In the data rows, the value 128 means zero.
Some points:
[174 170  55 120  93 181 164 151 144  98 170 109 178 255 111 138  66 179
 187 165 179 128 124 112 176 132 130  79 128  93  88  99 142 170 114 125
 158  70 141 105  97 127 106 180 133 152 134 107 145  62 115 173 178 140
  77  69  99 174 109 109  59 180 100  99]
[132 170 118 120 186 136  45 109  73  77 106 105 170 156 203  89 125 170
 155 153 137 126  77 143 103 143 140 130 119 128 144 160  31 132 137 136
 133 102  95 139 104  70 118 167 208 138  98 130 112 162  67 152  81 210
 100 125 112  63 236 101 181 147 177 181]
[138 124 104  53 164 153 198 128 143  43 131 104 105  61 137 132  76  99
  99 144  93 148 128 145 112 200  82 104 119 176  73 152 186 180  59 119
  78  95  96 109 151  99 110 149  79 142 182 109 161 127 140 165 140 219
 165 156 153  76  67 212 173 143 169 154]
[191 168 130 129  51 113  98 119 208  99  61  83 153  94 164 134  91 159
 157 152 173 130 132 176  96 100 115 179  83 115 137  93 124 124 136 133
 184 207 171 114 223  95 121  92  80 153 187 163  27 154 158 184 138 103
 141 102 121  61 126 101 162 166 126  87]
[133 138 133 158 108 131 109 244 156 152  81 111  90 160 175 149  72 133
 145  56 116  79  66 128 144 144 124 136  98 220 128 125  76 163 108  90
  79 147  68 156 106 193 137  79  23  72  90  41 112 141  81 114 136 140
 160  95 111 158 160  88 129 115 144 103]
[162 138 100 140 107 109 138  57 111 197 108  93  33 156 149 120 239 156
 142  60 151 120  69  78  91 183 135 157 136  78 127 146 103 132  74 158
 116  68 113 173 113 140 138 152  89 127 199 182 154 139 166 179 186  93
 127 159 199 149 187 161 100 141 152  99]
[ 79 123 116 112 140 109 132 172 211 133 137 153 133 167 119 182 190 119
 142 153 171 213 121 167 120  96 131  98 205 120 160  88 175 124 119 117
 170 106 169 150  70  37 224 130  67  84 114 139 171 204 142 129 122 116
 133  91  87 126 147 144 151  73 222 156]
[ 88 114 127  95 169 144 138 165  91 162  43 179 120 157  73 179  94 109
  63  90 132 143 133 170  86  94 144 193  55  99 104 126 114 119 132 203
 174 188 141 112 147 134  92 162  92  97 109 167 201  60  49 157 119 137
  28 133 169 118 103 112 126 134 175 139]
[199  72 136 117 140  63  68 118 139  28 135 126 139  75 101 126 176 110
 141  59  39 141 120 105 174 142 144 164 129 104 112  86 108 118 133 109
 162  80  86  49 154 104 163 129 135  52 142  75 103 101 112 108 150  52
  35 109  76 154 142 195 114 133 119 143]
[172  84 131 149 142  91 207 136  94 201 109 165  88 115 151 114 125  85
 156 150 123  67 129  52 138 145 186 106 108 156  98 110 154  89  97 134
 154  81 159  42 153  28 144  97 136 171  41 115  93 111 149 182  91 132
 157 133 137 124 106  28 111 132 138 186]
[117 203 181 116 126 163 144 100 100 142 114  57  65  75 113 160 111 133
 119 222 152 206 128 169  99 116 236  60 150  96 111 197 132 152 127  94
  98 125  92 119 121 132 114  66 138  76 102  88  91 160 114 105 131  65
  66 100 199 152 113 136 106 122  78 164]
[183 122 139 104 146 126 168 127 124 181 128 160 151 143 191 178 149  87
 130  76  40 154 205 200 214  83 124 132 133 126 114 166 102  83 104 133
 137 110 126 217 110 160 184 163 157 196 116  88  72 164 136 182 173 159
  86  86 164  73 123 150 124  69  65 111]
[ 49  73  78  78 117 111 121  97 162 135 191 193 166 140 134  68 120 143
 110  87 169 133 101 131  92 154 127  78 144 130 193  58 109  83 103  83
  66 169 130 174 175 162 139  52 158 109 171  90  82  87 165 167 128 170
  31 140 186 142  98  98 126 120 120 190]
[149  61 141 199 141 110  63  80 157 180 152  93 169 145 193 106 105 132
  64  90 136 171  87 124 172  70 126  89  82 182 119 205 183 162 152  89
 155 159 153  98  82 164 104 161 152  85 122 165 126 149 176  97 165 128
 132 125 139 100  57 127  80 207 203 185]
[ 47 135  99 139 163  86 113 127 162  76  95 144 102  13 149 136 115 197
 151  98 137  72 127 115 125  74  91  50 107 102 116 130 178 101 184  88
 122 114 108 127 117 149 102 255 112 146  93 128 173 170 176 158 108 106
 105 126 154 155 145  65 127 105  75  74]
[158  64  95 148 206 149 178  61 120  73  84 184 162 144 144 114  67  86
 161 167 103 112 131 123 118  52 179 176 158  82 122 177 120 160 166 118
  55 123 182 171 118 134 103  39 103  97 177 106 192 148 197 119 135 106
 138 150  79 107 194 108  79 117 132  82]
[108 108 137 184 105 151  88 138 184 100 175 140 128  95 149 133 190 144
 118 190 149 129 140   5  90 100 157 129 118 159  66 178 124 176 119 227
 129 189  87 169 166 164 173  93 125 185  91 130 172  76 144 144 183 179
  92  91  58 132 120 159 168  79  94 158]
[149 116 150  92 156 122  94  90  79 154 180  91 150 170 114 152 109 193
  56 209 104  44 104 160 137 117  91 123 150  86 104  35 164  61 125 187
 160  98  86 107 114 226 117  96  80  79  92 125 132 141 172 151 115 113
 196 113 125  72 144 150 147  88 110 160]
[137 105 102 136 121 192 125 156  96  91 146 120 184 126 106  78 181 168
 150  93 180 180 189 137 169 139 127 202 193  89 112 168 153  65  97 109
 105 184  25 138 146 123  48 137 109 162  75 110 124 146  90 157 139  59
 194 168 118 128  86  79  88  94 181 153]
[ 98 171 204  90 160 169 140 109 115 183 130 169 198  77 125 104 212 175
  94 145 145 105 179 167 156 158 139 117 111 250 123  90  82 191 161 128
 162 116 139 122 141 129 140 119 129 116 171 105 158 135 123 200  77 101
 150 163  72 163 142 146  37 174 113  89]
[124 124 104 127 162 110 138 127 121 151 147 132 120 117 103 152  84 207
 102 120 102 180  67 150 108 185  93 159  76 132 131 152 196 136 156 135
  40 182 217  91 109 111 156 125 223 154 110 144  54 104  76 158 157  98
 185 111  84 184 175 178  90  20 129 101]
[156 199 167 151 101 154 170  75 141  99 120 143 138  92  91 158  83 106
 132 128 185  95 144  68 177 115  47 133 131 143  92 125  96  36 147 150
  91 144 106 119  80 144 206 123 115 129 195 188  85 168  92  34 102 181
  91 159 136 158 132 120  73 110 159 193]
[ 85  89 166 105  60 141  81 215 142 134 151 132 107 116 178  64  88 143
  86 121 157 111 156 146 118  95 150 186 190  91 149 192  84  86 164 195
 105  50 164  77  47  83 124 125 119 139 159 116 100  63 150 110  81 152
 155 141 153 152  84 191 140 138  98  72]
[ 40 145 112 145 111 114 106 191  55 131 136 135 180 110 169 124 168 115
 223 164  91 111  93 179 157 160 141 157  62 122 143 122 238 127 103 160
 124  90 103 138 137 131 171  74 153 106 183 185 155 133  88  44 191 137
 135 159 132  96  93  63 143 165  79 100]
[124 129 148  86 120  89 146 123 130  93  83  64  81 197 138  77 141 116
  87 122 171  66 245 136 119 120 101 206 173 192 101 119 209 169  94  61
 105 164 137 175 126 120 171 154 201  89 103 161 141  56 146  73 116 107
 127  84 153 131 193 111 161 146  87 157]
[171 190 107 128  61  49 139 136 161 176 176 195  76 144 106 131 137 105
 179 168  83 135 169 156 113 185 139 159 159 159 193 197 107  67 139 119
  92 144 136  85 161 193  52 173 159  73 135 157 204 182 158 140 104 161
 115  72  66 111 117 145 127 141 126 152]
[224 135 168 139 117  90 144 135  69  60 128 205 135 177 142 118 164 102
  55 140 179  72  72 133 163 111  85  53 110 127 194 171 122 152 157  71
 162 155 126 158 129  78  90  93 116 138 132 183 168 146  75 145 155 103
 143 153 151 191  73 158 212  64  75 105]
[163 149 166 189  99 108 152 106 138 149 125  60 202 123  96 174 130 124
 117 116  42 164 150 176  46 129  85 124 160 107 130  83  46 181 181 152
  83 119 108 132 115  82 133 150 165 119 139 113 172  76 186 103 174 140
 181 141 148 199  72  23 179 102 137 158]
[ 53 167 184  53 122 108  94 137 119 106 139 145 119 218 126 134  48 118
 143 125  22 157 154  71  90 141 120 112  97 138 129 151 139  96 130 122
 180 126 116 196 171 110 103 111  90 213  71 147  94 159 179  95 150  73
 135 205  99 203 151 159 124 190 159 139]
[123 125 121  99 153  92 124 189  86 199 125 111 202 158  84 185 125  28
 110 136 207 167  72  42 176 148 104 134 141  73 114 149 142 162 167 144
  90 150 100 145 203 146 161 192 162 118 155  55 102 144 166 125  49 102
 166 144 128 110 147 142 169 184 102  97]
[ 71 163 185 178 154 198 191  71 129 138 176 142 126 142 176 163 177 106
 154  63 114  70 115 104  64 107 122 148 180  83 110  92 144 155  79  90
 131 169 209 101  96 145  65 164 124  97 104  99  59 156  70 102 124 125
 110 141  54 102  79 155 199 162 104 111]
[113 116  93 255 223 136  52  95 126 124 176 140  65 132  58 144  97 105
 168 175 124 131 150 153 137 167  54 167 154 162 205  93  99 174 121 118
 125 144 116 133 118 100 151 116  88 199  83 136 119 120 125 128  92 109
 113 113 200  94  94 165 105 168  92  94]
[147 134  60 113 119 146 131 122  81 114 166  32  96  95 151 119 127  68
 139  81 172 159 128 145 110  62 147 138  21 130 163  59  97  93  64 130
 172 135 155 156 105 155 117  99 183 182 126  93 207 158 147  98  45 127
 177 119  83 188 100 172 112 106  98 156]
[116  43 109  73  66 179 115 121 174 179  63 115 179 109  53 158 149  90
 215 111 111  74 120 135 117 151 141  68 153 117 127 132 114 163 173  79
 197 135 116  97 116 168  65  97 162 185 102 171 132 102  85  70 134 157
 171 110 180 106 193 190 123 107 145 132]
There is one direction along which these points spread out most. How many in every 100 of the points above lie lower along it than each point below? Answers are rounded to whole numbers. More than half of the points above lie lower than the first one.
[ 53 167 184  53 122 108  94 137 119 106 139 145 119 218 126 134  48 118
 143 125  22 157 154  71  90 141 120 112  97 138 129 151 139  96 130 122
 180 126 116 196 171 110 103 111  90 213  71 147  94 159 179  95 150  73
 135 205  99 203 151 159 124 190 159 139] 97
[191 168 130 129  51 113  98 119 208  99  61  83 153  94 164 134  91 159
 157 152 173 130 132 176  96 100 115 179  83 115 137  93 124 124 136 133
 184 207 171 114 223  95 121  92  80 153 187 163  27 154 158 184 138 103
 141 102 121  61 126 101 162 166 126  87] 74
[ 40 145 112 145 111 114 106 191  55 131 136 135 180 110 169 124 168 115
 223 164  91 111  93 179 157 160 141 157  62 122 143 122 238 127 103 160
 124  90 103 138 137 131 171  74 153 106 183 185 155 133  88  44 191 137
 135 159 132  96  93  63 143 165  79 100] 88
[123 125 121  99 153  92 124 189  86 199 125 111 202 158  84 185 125  28
 110 136 207 167  72  42 176 148 104 134 141  73 114 149 142 162 167 144
  90 150 100 145 203 146 161 192 162 118 155  55 102 144 166 125  49 102
 166 144 128 110 147 142 169 184 102  97] 85
[ 98 171 204  90 160 169 140 109 115 183 130 169 198  77 125 104 212 175
  94 145 145 105 179 167 156 158 139 117 111 250 123  90  82 191 161 128
 162 116 139 122 141 129 140 119 129 116 171 105 158 135 123 200  77 101
 150 163  72 163 142 146  37 174 113  89] 65
[124 129 148  86 120  89 146 123 130  93  83  64  81 197 138  77 141 116
  87 122 171  66 245 136 119 120 101 206 173 192 101 119 209 169  94  61
 105 164 137 175 126 120 171 154 201  89 103 161 141  56 146  73 116 107
 127  84 153 131 193 111 161 146  87 157] 50
[199  72 136 117 140  63  68 118 139  28 135 126 139  75 101 126 176 110
 141  59  39 141 120 105 174 142 144 164 129 104 112  86 108 118 133 109
 162  80  86  49 154 104 163 129 135  52 142  75 103 101 112 108 150  52
  35 109  76 154 142 195 114 133 119 143] 12
[117 203 181 116 126 163 144 100 100 142 114  57  65  75 113 160 111 133
 119 222 152 206 128 169  99 116 236  60 150  96 111 197 132 152 127  94
  98 125  92 119 121 132 114  66 138  76 102  88  91 160 114 105 131  65
  66 100 199 152 113 136 106 122  78 164] 15
[149 116 150  92 156 122  94  90  79 154 180  91 150 170 114 152 109 193
  56 209 104  44 104 160 137 117  91 123 150  86 104  35 164  61 125 187
 160  98  86 107 114 226 117  96  80  79  92 125 132 141 172 151 115 113
 196 113 125  72 144 150 147  88 110 160] 59
[124 124 104 127 162 110 138 127 121 151 147 132 120 117 103 152  84 207
 102 120 102 180  67 150 108 185  93 159  76 132 131 152 196 136 156 135
  40 182 217  91 109 111 156 125 223 154 110 144  54 104  76 158 157  98
 185 111  84 184 175 178  90  20 129 101] 32
[ 88 114 127  95 169 144 138 165  91 162  43 179 120 157  73 179  94 109
  63  90 132 143 133 170  86  94 144 193  55  99 104 126 114 119 132 203
 174 188 141 112 147 134  92 162  92  97 109 167 201  60  49 157 119 137
  28 133 169 118 103 112 126 134 175 139] 91
[ 71 163 185 178 154 198 191  71 129 138 176 142 126 142 176 163 177 106
 154  63 114  70 115 104  64 107 122 148 180  83 110  92 144 155  79  90
 131 169 209 101  96 145  65 164 124  97 104  99  59 156  70 102 124 125
 110 141  54 102  79 155 199 162 104 111] 35
[171 190 107 128  61  49 139 136 161 176 176 195  76 144 106 131 137 105
 179 168  83 135 169 156 113 185 139 159 159 159 193 197 107  67 139 119
  92 144 136  85 161 193  52 173 159  73 135 157 204 182 158 140 104 161
 115  72  66 111 117 145 127 141 126 152] 0
